Rotation paths and how fast each direction turns (degrees per step)
Each turn is a multiple of 5 degrees from 10 to 175, or 0.
Each row of a path follows its step; steps can be skipped.
Rotation 1:
step 0: [  2   9   4  29   1  11   1  -2   8 -14   7 -15   2   1  -5  -3   7   7
  -9   6  -2  -4 -25  17   0  -8   4   4 -13  -4  -7   6  -3  -4  -8   5
   0  -1   9   2  15 -13   4 -23 -10  -3  -5  12   7   3   1  -9   0   1
   8 -15   8  -5  -6  11  -8  -2]
step 2: [  4   3  -2   8  13 -14   4  -5  10  -6   4  -5   1  25  -4  -8 -21  11
   1 -10  -1   4  -1  -7  11   4  -2  -1   6   1  -2   2  13   7   0   9
 -11 -16  10  11   7  -2  16 -10   4  -9   1 -19   4   2  12 -13  12  -7
 -12 -16 -11  -9   3  -6  -1  -5]
step 9: [  8  11   4 -13   1   2   9   6   2   2  -3  -5   2  -4  11  14  -1  12
   3  -5 -12  -2  10   3   9  10  11 -13  17  15 -14  -1 -10  14   3  -1
 -21   3  -4  -3  -3  14  10  -2   7  12  15 -16  -9 -10   6  -7   3   0
   8   6   5  -8 -10  -1   4  20]
step 11: [ 10   6   1  -8 -11   9   1   2   2   0  18   6  -3  -2  -7   9   2  -3
  14  -2  15   1  12   2 -17  -6 -10   8 -11  13   5  12 -12   6   9  -8
   5   2 -11  -4 -14   7 -18  -5  13  -3  -9  -8 -14  -2   0 -13  15   9
  13  -1  -3   7 -17   3   1  11]
step 13: [ -4   0   9  -4  -5   3 -14 -13  -3   4  12  -5 -24 -15  -7 -10   7   7
   9   0  11   4  -9  -1  -3  -5   0 -23  -1   0   3   6  -5 -12  19   0
   4 -14  -5   3   4  -2   2   9  12   5 -18   2  -1   8   3   7   1  -9
  -2   1  20   2 -12  -1  17 -11]
step 14: [  6   1   3   8   8 -17   5  -3  -2  10   0   2  -8  -2  -4   4   7   1
   7   2 -12  12  -5   1  -8  10  -3 -23   3   6   9  -6   4  -3  18 -14
   0   1  -3   1 -10   1 -13  20   0  20   4  -2   1   4  17 -16 -17   3
 -12   3   2   9   3  15  17   0]
step 15: [-12   2   5  16  19  -7  12  -2  19   2   4   3   3 -12  17  -5   1   0
   2   0  -9  13   1   9  13  20  10   4 -14   5   3   1  -2 -13  19  -2
  -3   0  14  -4   4  11  -3   8   3   9   9   9  -4   5  11  13   7  -7
  -4  -1   1  10 -15   7   0 -11]
step 17: [  4 -14  -7   6  -1  10   8   9  -2  -2   6  -9   2  11  -7   2   0   3
   4 -13 -14   7   8  -8  -4  14  21   6   8  -5   7  27 -17   4   2  14
  -6   7   9  -9  11  10  -9 -15  -2  16   5   7  12  12   1 -11  -4  -3
   5   1  -3  -1  -7   2   5   4]
step 20: [ -7   9   8   1  20  -3  -9  -5  -1   2  11  -2   6   2   0   2   3  15
   2   1   4   8   1 -10  11   5 -18  -1   9   1 -14   7   6 -17   5  -2
  18  -5  14  -2   2 -18   8 -17 -16  13   8  -2   6  14  -4  -9   5 -15
  -1  -1   5  -1  15  13  -3  -9]
step 22: [  2 -10  12  -8   9 -13   7  10  15  -1  -5   1  10  -2 -11  -5 -19   5
  -3  -5  -5  20   9 -11   4   6  -8  14  15  -9  13 -15   7  12   4 -11
   3  -2   7  11 -14   6 -13  -8   5  17  10   2   9   1  -5   3  -3  -7
 -11   4  -9 -10   9  -1   6  -4]
Speeds:
[ 4 -3 -1 -5  0  1  2 -4 -1  4 -1  4  1  2 -1  1  2  3 -1 -2  0  0  4  4
 -1 -6  4 -3 -2 -1 -2 -4  0 -1  3  2  4 -2  5  0  1 -3 -3  1 -1 -3  0  3
 -5 -1 -1 -1  1 -4  1  1  3  1 -1  0 -1  1] -> 145
[ 0  3 -3  4  0 -1  0 -6 -4 -1  0  0  4  1 -1 -1  0 -2 -1  2  2 -1 -2 -2
  1 -4 -2  0  4  1  1  2 -2 -1 -2  0  0 -1  4  2  4 -4 -4  2  5  0 -5  0
  0  3  2  3  0  2 -1  0  4 -3  0  4  2  5] -> 60
[ 1  1  0  0  4 -3 -4 -3  1  2 -4  1  0  3  5  5 -5  1 -1  2 -3 -4  0  0
 -2  0  5  0  2 -1  1  3  1  3  1 -2 -1  0 -1  2 -4 -2 -3  0 -1  2  2  3
  2  0 -3 -4  0  2  0 -6 -1  0 -3 -4  4  1] -> 145
[ 1  0 -2  4  2  2  1 -4 -1  3 -3 -2 -3 -2 -1  2 -3  5 -1  2  3  3  0  2
  5  2 -1  3  2  1  1 -6  1  3 -2 -2 -2  1  5  0  1  3  2  1  0  4  2 -3
 -1  0  5 -1  2 -1 -4  2 -2  2 -2 -3 -1  1] -> 55
[ 6 -1 -1 -4  0  2 -4 -1  2 -2  3 -2  0 -3  4 -1 -3 -4  0  2  4 -3  1  1
  0 -1 -4  0  0 -2 -1  3  3  0  4  1  1 -3  1 -1  0  0 -3  0 -4  4 -1 -2
 -3  2  3  1 -1  2 -1  1  0  4  7 -4  2  0] -> 45
[-2 -2  1  5  0 -1 -3  0  0 -4  0  0 -1 -2  0  2 -1  5  5 -1 -2 -1  6 -2
  0  3 -2 -4  0  3  5  0  0 -4  1  1  1  0  1 -4 -4  2 -3  0  3  1  0  3
 -3  5  0  1 -2 -3  2  1  1 -2  2 -2 -3  3] -> 10
